(in the rows, 128 means zero)
which system made each run
seq 1, Retif (9 x 26)
[[133 169  84 147 149 156 136 105 104 122 140  98  98 106 135  74 177 139
  116 127 111  58 151 119 104 136]
 [159 133  64 131 119 104 131 131 117 136 140 103 133  72 105  77 147  68
  112 119  95 106 128 138 114 163]
 [147 153  74 138 103  94 164 121 131  89 147 106 101 107  91 141 201 108
  132 148  87 111 152 120 117 129]
 [142 157  92 113 148  88 134 126 102 155 131 120  99 129 125 141 161  67
  125 159  84  90 153  86  74 103]
 [171 118  98 124 120 100 134 154 137 172 138 113 109 117 118 171 167  63
  158 133  70 123 166 164 135 103]
 [164 125  86 127 151 116 127 153 153 113 113 125 144 150 137 221 167  87
  150 153  93 110 133  96 110 100]
 [133 113 128 100 145  71 122 143 128 152 127 155 143 155 114 195 116  60
  152 147  91 178 136 116 115  94]
 [148 107 163 117 119 118 132 141 157 157 126 155 108 179 141 226 151 125
  153 153 117 143 149 142 147  77]
 [126 109 146 120 172 142  77 149 138 159 112 152 170 168 176 204  89 125
  146 127 118 149 122 107 128  95]]
seq 2, lak (9 x 26)
[[130  97 153 116 114 155 172 142 100 124 150 112  76 144 142 130 115 138
  151 134 144 102 140 136 122 120]
 [149  83 120 135 128 166 140 151 114 116 154 112 111 128 164 156 102 125
  143 114 128 121 122 147 132 129]
 [142  85 110 124 125 142 168 136 118  81 157 126 121 128 120 139 111 122
  135 126 136 137  99 124 134 149]
 [133  95 142 102  97 110 161 138 111 121 159 136  93 137 124 146 105 117
  128 147 127 134 116 109 118 129]
 [127  97 144 109 137 141 148 140 110 138 161 135 101 146 136 151 115 132
  161 130 110 148 139 137 142 110]
 [149  85 122 119 150 155 135 136 136 129 148 148 138 142 145 154 116 125
  135 126 123 135  96 125 150 133]
 [128 103 123 111 114 114 131 139 131 110 153 142 141 125 120 144 100 130
  132 129 112 165 104 104 140 144]
 [115 122 152  95 124 117 145 128 126 136 149 150 118 150 113 129 122 144
  144 148 118 142 121  95 138 121]
 [123 118 145 109 133 140 105 140 134 167 141 141 135 136 149 136 109 146
  143 125 108 136 128 120 150 118]]
seq 3, fofo (9 x 26)
[[124 154 137 117 126 123 110 121 102 163 121 128 105 134 162 113 111 125
   97 148 138  74 131  81  73 121]
 [138 136  99 144 135 144 119 116 137 147 153 118 125  95 119  97 168 134
  137 100  86 141 150 184 166 137]
 [149 131 111 136 109 124 152 122 151  76 110 126 137 135 127 153 154 129
  100 155 160  86  95  87 104 143]
 [103 149 105 111 133  96 119 135  80 139 147 109 119 101 111  86 104  97
  146 119  84 150 156 111  99 129]
 [157 124 147 128  96 121 170 118 158 144 132 134  90 145 109 146 193 130
  132 151 134 100 143 161 151 114]
 [149 128  91 138 130 127  87 157 117 131 109 100 147 109 174 157  96  91
  114 124 117  93 127 102  83 129]
 [128 121 109 126 162 120 171 119 133 107 139 129 139 131  70 116 164 103
  171 124 103 171 138 159 159 126]
 [144 117 160 110  61  85 137 146 139 133 102 130 120 143 133 165 105 107
  107 164 162 105 118 102  96 127]
 [112 143 116 133 176 136  98 140 104 156 133 111 127 129 142 144 121 113
  173 106  83 154 181 151 123  92]]
seq 4, fofo (9 x 26)
[[111 145 150 175 171 133 113  66  94 118  89 147 132 153 149 111 102 110
   70 115 211 132 117 167  55 118]
 [105 136 136 182 111 123 112  79 101 114 139 130 119  98 122  90 106 143
   89  82 159 193 146 225 121 143]
 [119 139 144 179 130 144 147  62 102  68 128 141  88 154 151 145 141 159
   72 128 200 123 119 155  71 120]
 [118 124 112 159 142 132 117  84  64 129 166 130  97  95 153  76  85 114
   75  93 140 150 124 172  85 151]
 [139 118 119 171 105 138 168  77 114  74 177 138  71 123 130 143 169 164
   88 122 146 145 125 181 122 134]
 [142 115  98 144 135 129 131 103  71 108 168 132  83 118 172 131 101 102
   64 134 139 103 100 103  54 140]
 [141 108  93 140 125 116 161  99  95 120 209 135  74 102 115 122 157 117
  112 115  81 168 137 176 136 135]
 [172 101 108 130  98 111 155 115 122 104 164 146  80 141 155 192 149 107
   77 162 131  97  94  97  87 129]
 [141 113  74 120 155 104 115 129  85 145 192 134 108 102 142 143 117  77
  123 118  52 163 133 123 108 126]]
seq 5, bekis (9 x 26)
[[141 102  86 149 159 134  94 132 165  73 119 151 208 132 141 200 113 119
  118 116 125 178  79 110 136 140]
 [ 72 150 188  93 148 122 159 108 117 109 106 152 133 183  99  99 106 170
  149 159 173 137 118  59 114 114]
 [129 151 173 128  46 130  69 153 160 195  99 113 138 107 165 118 112 173
  120 113 132 102 156 150 158 125]
 [120 138  86 175 185 198 125 127 135  65 126  91 150 122 137 139 162 170
  175  90 117 129 154 164 156 124]
 [145  95 132 133 119 131 160 106 161  82 104 148 173 134  97  92 117 116
   89 136 198 130  49 121 136 181]
 [ 89 162 150 123  57  96 102 138 103  80 132 111 111 126 153 166  81 183
  111 137 130 139 149  67  85 117]
 [127 155 147 136 132 179 152 123 116 152 114  88  86 122 137  58 164 162
  148 124 150  37 165 148 131 126]
 [167  92  76 168  87 129 120 153 141  88 128  93 157  72 129 139 110  94
  115  88 127 142 116 191 138 169]
 [120 131 106 130 151 123 191  99 105  36 148 137  97 162 107 159 155 132
  125 160 146 115 107  67  81 125]]
seq 6, vud (9 x 26)
[[ 77 160 153 140 114 120 133 102  89  70 101 114 125 130 123  87  81 158
  106 125 191 133 129 107  72 140]
 [117 139 153 168  73 132 120 113 103  96 103  95 105 108 154 108  93 149
   90 108 193 108 147 169  81 141]
 [137 128  84 172 112 147 131 118  90  60 136  92 111  94 152 114 108 126
   86 107 158  98 121 137  74 159]
 [127 112 105 126  81  93 163 132  84  74 144 102 101  96 108  96  86  90
  103 127 147 129 114 117  78 164]
 [133 113 141 127  63  98 167 135  83  98 154 106  55 126 140 156 104 112
  113 146 144 114 147 126  74 122]
 [169  94 112 130 110 132 143 146  88 142 146 108  77 122 171 148 102  76
  106 138 134  73 126 127  73 125]
 [180  70  91 125 100 114 166 157 113 124 162 110 101 107 126 153 119  56
  131 129 110 120 119 155 119 144]
 [154  83 111  96 118 101 168 154 108 117 176 137  92 141 128 186 121  84
  144 156  91 136 115  91 112 117]
 [155  80 152  88 134 114 148 158 110 188 150 142  94 158 143 164 102  72
  153 149 108 125 131 129 126 102]]
seq 7, lak (9 x 26)
[[125 127 191 131 109 147 161 116 153 112  81 138 122 180 127 147 135 162
  130 155 204  95 122 127 125 113]
 [105 125 144 139 134 141  76 151  91 126 105 102 143 127 182 154  44 133
  135  99 150 144 153 132  83 113]
 [106 114 150 152 148 172 166 100 135  69 111 131 143 146 103  93 124 173
  134 112 195 140 102 160 148 152]
 [127 128 149 135  76 120  95 126 106 119 126 131 110 130 187 157  75 147
   71 137 167 103 112  92  71 131]
 [ 73 135 143 141 151 158 149 103  80  85 155 111 100 128 117  80 101 172
  160  93 143 168 161 165 128 128]
 [161 106 146 143 117 176 131 104 135 142 142 149  96 143 184 130 137 159
   71 139 176  68  88 128 119 139]
 [103 129  92 150 117 131 106 130  77  81 178  98 111  80 150 127  81 148
  123  90  96 175 146 142 106 145]
 [138 112 136 121 141 154 201  85 120 110 163 149  80 146 109  80 172 150
  108 150 158  89  97 122 132 144]
 [146 114 117 129  75 111  90 149  94 166 180 117  81  93 186 156  93 121
   99 118  83 127 148 138 105 123]]
seq 8, bekis (9 x 26)
[[ 93  99 165 137 141 146 122 150 116 109 136 118 135 148 126 185  80 151
  204  89 127 221 175 195 162  94]
 [160  96 167 138 172 191 142  88 184 149 119 190 135 186 160 161 170 165
   98 150 184  89  69 133 162 119]
 [ 79 104 161 137 134 146  67 141  93 116 125 129 172 123 175 135   4 161
  127  81 158 198 119 132 117 132]
 [110 125 192 128 109 179 176  93 153 112 161 156  77 164 119 120 178 240
  141 137 159 124 132 150 191 120]
 [141 112 105 163 127 188  47 130 128 137 130 125 179  82 208 107  65 164
   68  83 148 103  83 133 126 171]
 [ 69 122 138 135 120 155 193 108  94  22 181 111  98 125  81  89 115 213
  168 105 143 185 134 137 157 152]
 [169 127 125 128  59 148 115 112 155 146 142 146 116 100 170  87 141 174
   32 147 154  44  63  84 129 179]
 [ 72 146  87 138 116 143 120 154  49  54 170  55 106  70 137  86  66 165
  165  79  89 155 176 115 101 148]
 [179 109 110 119  78 135 213 108 161 116 162 129  79 110  80  64 215 132
  102 162 136  50  96 131 162 172]]
seq 9, Retif (9 x 26)
[[132 109  89 135 118 163 145 128  82  84 220 111  58 106 173 145 126 173
  122 119  82 115 129 111 117 138]
 [143  89  78 114 218 165 168 113  87 128 189 141 108 127 125  84 131  87
  140 124  93 118  98 115 124 143]
 [174  79  92 113  79 117 155 136 127 128 212 144  85  95 136 147 143 119
   97 139  79 134  91 125 155 161]
 [115 139  83 110 193 152 145 116 102 105 192 136 103 137 131 138 171 152
  155 139  55 128 133  69 133 115]
 [171  88 111  84 146 113 145 130 131 203 172 168 114 129 124 109 140  71
  114 150  83 113  87 110 148 138]
 [146 123  97 113 104 134 117 152 156 132 179 132 122 111 138 174 171 169
  150 134  47 140 138 108 183 125]
 [133 131 110  86 203 132 135 123 143 155 131 165 161 163 110 124 151 105
  150 160  94 114  95  56 139 120]
 [145 109 148  85  62  82 114 155 160 195 154 156 129 117 117 141 129 123
  128 142  78 156 122 123 176 131]
 [114 156 134 111 164 161 117 140 163 133 117 133 150 157 131 156 171 183
  178 145  97 107 144  85 167  95]]
seq 10, koze (9 x 26)
[[ 93 131 139 107 113 112 164 130 134  91 116 116 158 117  63  60 114 136
  159 122 141 157 119 124 155 159]
 [130 155 149 121  62 112 146 127 124 127 144 117  70 129 143 144 158 171
  113 157 124  80 156  98 109 115]
 [125 143 102 122 170 156 113 156 111 156 109  84 146 111 131  83 121 100
  177 109 103  87 162 126 124 124]
 [159  98 140 117  91 133 174 143 185 117 110 131 146 138  92 129 157 128
  139 147 154 108  99 136 178 152]
 [107 154 110 126 117 117 117 149 111  70 119  95 129 129 150 173 108 145
  139 142 121 108 147  60  78 116]
 [113 127 162 107 150 115 170 132 110 158 103 118 111 153  84  87 127  89
  178 138 145 125 159 153 124 109]
 [170 109 142 130  78 133 109 162 167 157 112 122 125 132 172 191 135 132
  119 141 130  87 130 134 139 118]
 [110 133 102 136 204 157 126 137 122  80 103 115 174 149 123 145 115 117
  177 118 130 137 131 106 118 118]
 [128 101 190 103  87  96 162 125 134 140 118 157 116 160 107 135 102 119
  116 158 174 145 106 123 124 128]]
seq 11, sokot (9 x 26)
[[135 153 108 162 107 103  86 120 144 118 100 119 158 108 135 160 134 118
  102 117 127 146 141 152 105 123]
 [112 152 144 141 143 109 146 101 130 109  86 130 144 150  94 120 141 115
  133 135 167 139 140 145 107 117]
 [141 140 144 141  94 109 100 130 134 162  93 121 132 123 148 132 116 107
   99 130 149 105 142 147 103 124]
 [124 149 119 167 157 143 120 101 125 111 112 118 130 132 130 136 154 129
  133 111 140 137 156 174 112 110]
 [140 124 127 144 117 120 131 110 126 109 108 131 139 125 131 115 111 108
   89 132 174 114  99 131  93 148]
 [111 146 139 149  92 112 122 123 110 117 127 107 106 114 128 136 121 139
  128 115 132 146 169 166 107 117]
 [132 127 141 134 154 142 161 100 113 132 123 133 102 151 129 114 146 115
  116 141 165  95 125 139 103 118]
 [145 122 107 150 102 129 106 128 111 131 143 112 118  93 155 125 109 115
  101 109 119 127 135 156 112 144]
 [121 124 127 142 134 134 173 100 117  83 144 131 105 142 103 133 153 139
  133 129 145 143 130 148 122 126]]
seq 12, Sar (9 x 26)
[[ 92 150 162 114  76  83 113 124 107 154 141 124 108 109 112  96 102 146
  128 117 114 174 163 148 126 124]
 [129 127 137 138 163 194 141 105 138 131 150 138 108 143 148 116 170 189
  136 121 129 101 129 142 164 120]
 [117 126 108 129 110 125  96 130 112 104 141 121 160  91 141  90  71 138
   94 110 132 142  93  95 112 169]
 [120 130 122 127  96 113 185 120 129  83 159 117  96 122  76 124 174 149
  155 135 109 151 148 146 153 131]
 [128 149 136 114 135 135 128 108 101 165 134 135  94 133 155  86 132 136
   92 150 140  64 120  84  89 130]
 [134 126  96 140  99 133 106 151 130 140 146  92 140  72 125  96 123 128
  147  88  85 145 157 177 160 149]
 [165 100 106 125 129 158 170 130 152  93 140 134 119 144 133 151 163 135
  116 156 146  73  84  93 133 146]
 [117 145 104 108 105  75 114 151  87 131 135 102 123 100 117 111  94  79
  132 132  94 135 152  99  80 129]
 [165 110 140 124 128 146 171 131 155 165 126 124 100 141 106 122 187 113
  160 138 125  95 147 179 170 118]]
seq 13, sokot (9 x 26)
[[131  86 107 139 135 134 120 132 143  92 155 146 171 116 123 156 101 128
  134  99 112 204  95 152 165 151]
 [104 115 175  97 104  91 143 126 135 119 132 167 130 165 115 167 100 144
  130 151 140 177 111  91 130 114]
 [108 129 170  99 146 124  91 136 113 211 131 146 127 143 148 119  94 125
  148 123 105 148 151 134 139 100]
 [139 121 129 143 174 179 103 105 161 154 134 163 157 143 151 127 150 167
  117 112 127 137 104 155 174 130]
 [101 143 115 132 131 120  85 102 127  95 138 156 168 119 141 133  98 166
   87 118 126 168  95  86 118 147]
 [ 75 163 178 109 104 109 128 111 122 136 117 130 132 132  95  72 109 173
  142 124 141 159 149 121 142 129]
 [124 165 156 121 128 151 101 112 136 188 120 140 112 138 163 101 154 169
  108 141 129  70 141 107 127 113]
 [116 166  80 155 167 162  93 109 122 115 137 111 157  96 139  80 147 158
  118  99 103 118 130 131 128 149]
 [117 152 119 134  88 121 149 111 145  71 120 119 139 111  95  84 144 170
  105 136 154 110 105  98 129 167]]
seq 14, Sar (9 x 26)
[[107 142 154  98 113 101 167 147 109 126 116 103  97 151  95 123 131 115
  179 154 128 116 171 111 112 103]
 [131 126 165 117 133 158 118 145 128 185 101 116 122 141 152 105 109 132
  150 123 148  83 148 144 134 115]
 [132  99 124 134 118 160 106 168 138 104 120 101 160 118 155 153  84 148
  155 105 130 137 125 136 150 139]
 [120 100 135 114 135 127 177 138 120  68 125 126 130 158 105 149 107 123
  156 144 159 137 110 100 116 129]
 [104 135 176 107 104  99 137 132  97 154 125 125  93 145 122 116  98 121
  140 136 141 134 160 131 105 104]
 [123 117 153 137 148 177 118 130 123 157 134 123 118 139 157 122 121 160
  151 105 132 126 147 167 152 112]
 [126  94 127 130 130 156 118 135 128  93 138 133 154 128 151 133  77 148
  118 110 151 144  89 116 131 153]
 [103 119 136 116 111 102 164 122 105  82 154 129 109 136  96 136 113 134
  146 133 126 171 133 124 121 127]
 [114 136 164 115 134 134 145 103 101 160 143 142  87 147 134  96 133 143
  121 138 141 111 138 131 115 114]]
seq 15, vud (9 x 26)
[[179 113 157 162  84 136 100 111 177 157 120 160 108 153 187 226 172 150
   70 146 151 101 125 166 130 100]
 [139 120  51 137 218 151  76 132  99 151 156 121 170  91 158 109 103  80
  131  87  64 149 118 133 118 139]
 [130 103 146 113 112  81 203  92 157 102 144 177 131 146  38 110 166 108
  128 151 143 193  89 153 171 148]
 [ 96 164 163 109  96  99  59 133 116 162 141 150 114 149 188 199  99 180
  111 141  92 150 158  69 104  85]
 [140 128 136 150 214 183 135  87 109 199 122 139 114 140 139  57 153 101
  127 107 151  99 136 204 132 118]
 [166 122  88 151  64 100 103 126 203 104 126 145 188  89 113 159 165 141
   78 125 111 158  85 140 173 172]
 [ 63 174 110 106 187 114 122 109  63 110 174 125 112 130 110  99 112 152
  164 119  64 182 165  78 104 109]
 [138 141 203 115  90 107 158  92 158 188  83 165 112 165 103  86 157 124
   90 164 200  90 115 149 130 125]
 [137 166  90 174  96 146  42 149 136 135 133  89 138  80 191 172 141 167
  113  91  76 121 177 158 127 116]]
seq 16, koze (9 x 26)
[[117 115 160 128 100 161 143 128 149  99 117 126 140 137 128 109 113 183
  129 123 176 121 105 127 154 149]
 [ 94 151 142 137 122 154 127 126  98  94 128 103 108 128 155 113 102 178
  132 119 151 107 146 108 100 127]
 [121 119 155 127 127 160 151 129 109 147 123 106 109 124 125  71 115 138
  146 112 155 100 143 162 137 136]
 [147 108 124 143  97 169 131 146 142 103 131 104 123 115 157 133 124 160
  125 115 146  94 123 140 145 144]
 [112 118 112 130 146 157 158 137 105  69 133 100 127 125 119 102 106 139
  153 116 146 119 124 114 116 143]
 [130 105 152 113  79 121 169 141 111 118 139 110  88 126 117 113 107 125
  139 135 148 117 136 140 125 139]
 [139 118 113 137 123 153 137 154 109 118 142  92 100 120 151 152 130 129
  157 120 112 103 160 139 122 116]
 [145  86 120 110 148 148 167 151 128 117 137 121 133 135 113 119 113  98
  162 129 129 119 108 127 144 141]
 [131 104 135 116  83 114 145 155 129  97 140 121 117 130 124 173 108 132
  145 137 123 147 129 113 129 127]]

runs to name
seq 17 (2 x 26)
[[136 155 136 110 107 117 134 140 135 149 110 114 105 141 134 141 157 131
  137 161 119  69 152  91 111 107]
 [130 132 115 114 136 115 105 166 127 160 106 100 151 112 123 123 114  89
  168 118  97 120 161 130 130 118]]
 => Retif
seq 18 (2 x 26)
[[172 108  90 122 117  91  78 152 135 179 137 139 150 103 164 181 113  58
   95 130  80 137 113 125 110 126]
 [169  99  90 123 179 115 153 133 154 135 132 148 147 152 103 188 176  65
  161 143  88 153 125 146 147 107]]
 => Sar
seq 19 (2 x 26)
[[148  97 134 133 118 160  99 137 135 135 141 137 138 129 182 147  91 147
   99 122 143 114  92 117 130 140]
 [ 90 129 125 146 158 148 132 111 111  77 138 124 146 129 112 111 104 158
  152  98 139 181 132 150 134 135]]
 => koze
seq 20 (2 x 26)
[[141 140 122 110 119  75 113 156 158 160  73 122 173 131  96 151 139  63
  149 149 114 122 139 110 123 116]
 [148 141 126 140 139 115 110 146 175 150  71 121 176 141 113 175 164  93
  161 131 125 131 154 158 144 102]]
 => sokot
seq 21 (2 x 26)
[[132 103 125 130 141 162 124 127 144 141 152 134 143 115 128 106 125 150
  145  99 109 160 120 168 183 143]
 [127 113 113 125 145 145 126 112 146 101 155 161 155 134 135 135 129 161
  113 127 121 152  84 100 150 147]]
 => bekis
seq 22 (2 x 26)
[[133 152 153 133  68  98 160 103 113 127 125 124  73 128 120 112 155 133
   90 155 157  87 145 127  89 126]
 [151 146  94 144  93 120 100 145 105 142 128  88 102  88 165 129 131 105
  103 125 107  75 159 129  84 128]]
 => vud
seq 23 (2 x 26)
[[131  99 132  96 163 164 158 149 127  95 134 138 126 175 155 172 110 143
  149 162 142  85  90  42 115 118]
 [114  98 120 105 120 141 102 188 110 136 140  91 152  98 141 112  54 124
  181  95  94 152 141 127 151 143]]
 => sokot
seq 24 (2 x 26)
[[128 162 101 100 138 103 148  83 109 152 195 162  77 124 119  97 195 148
   90 162  66 105 119  64 116 129]
 [141 152  81 113 131 116  97 116 131 202 159 132 139  69 115  37 160 110
  107 116  60 117 123 135 158 161]]
 => Sar
seq 25 (2 x 26)
[[142 116 118 149  96 101 146 122 104 109 129 111 103 110 119 131 115  83
  109 121 148 137 138 171  92 135]
 [128 139 108 158 135 137 142 115  97  86 137 105  93 132 141 165 146 126
  131 125 130 120 157 144  85 107]]
 => Retif
seq 26 (2 x 26)
[[107 146 158 155 111 120  92  68 155 138 126 177 159 124 122 100 134 182
   67 110 159 184 100 167 151 147]
 [ 95 181 150 158 135 147  88  66 138 134 122 153 143 125 141  77 151 205
   78 115 153 135 125 141 135 135]]
 => Retif
seq 27 (2 x 26)
[[135 133 127 129 134 144 137  97 112 125 167 150  87 140 159 140 149 160
   93 147 126 101 114  98 109 123]
 [126 119 102 122 163 140 107 122 106 166 166 136 129 107 141  91 117 122
  131 105  84 148 129 144 141 136]]
 => Retif
seq 28 (2 x 26)
[[131 111 142 123 103 131  97 159 130 163 137 116 131 117 153 149  98 132
  154 108 101 149 154 157 152 117]
 [143 106 114 129 187 172 157 105 135 114 152 151 126 155 131 132 160 137
  133 133 131 116 100 123 146 128]]
 => vud
seq 29 (2 x 26)
[[143 135 137 128 113 131 114 111 161 148  85 140 176 119 123  71 123 125
   81 130 177  88  79 118 131 167]
 [ 87 174 131 139  66 101 107 121 131  99 127 103 141  88  97  85 131 184
  129 107 114 164 161 138 146 146]]
 => Retif
seq 30 (2 x 26)
[[141 149 118 120 187 166 123 134 151 144 103 129 141 166 150 160 173 139
  160 153 116  66 136  81 129  95]
 [140 113 105 105 116 118 107 156 158 155 115 123 191  87 101  71 104  97
  136 115 105 136  99 123 170 169]]
 => fofo
seq 31 (2 x 26)
[[135 139 135 150 131 113 131 138 140 100  70 104 144 155 121 189 135  93
  153 136 161 124 159 149  92  96]
 [149 110 146 133 158 124 139 124 126 134  87 136 129 174 142 177 121  77
  127 151 172 100 123 129  85 101]]
 => koze
seq 32 (2 x 26)
[[142 175 101 164 145 137 130 128 158 108  92  94 125 135 121 176 219 130
  168 132 107  90 194 157 126  87]
 [165 125  81 137 166 120 120 142 127 150  77 105 170 111 121  99 123  27
  122 128 140  80 118 136  89 143]]
 => lak
seq 33 (2 x 26)
[[157 126 121 152 171 151  65 115 180 203 103 158 186 127 151 145 158 115
  120 102 112 152 126 196 177 118]
 [119 164  73 150 153 101  93 105 167  73 100 145 212 119 103 155 155 123
  102 129 116 167  97  91 120 145]]
 => lak
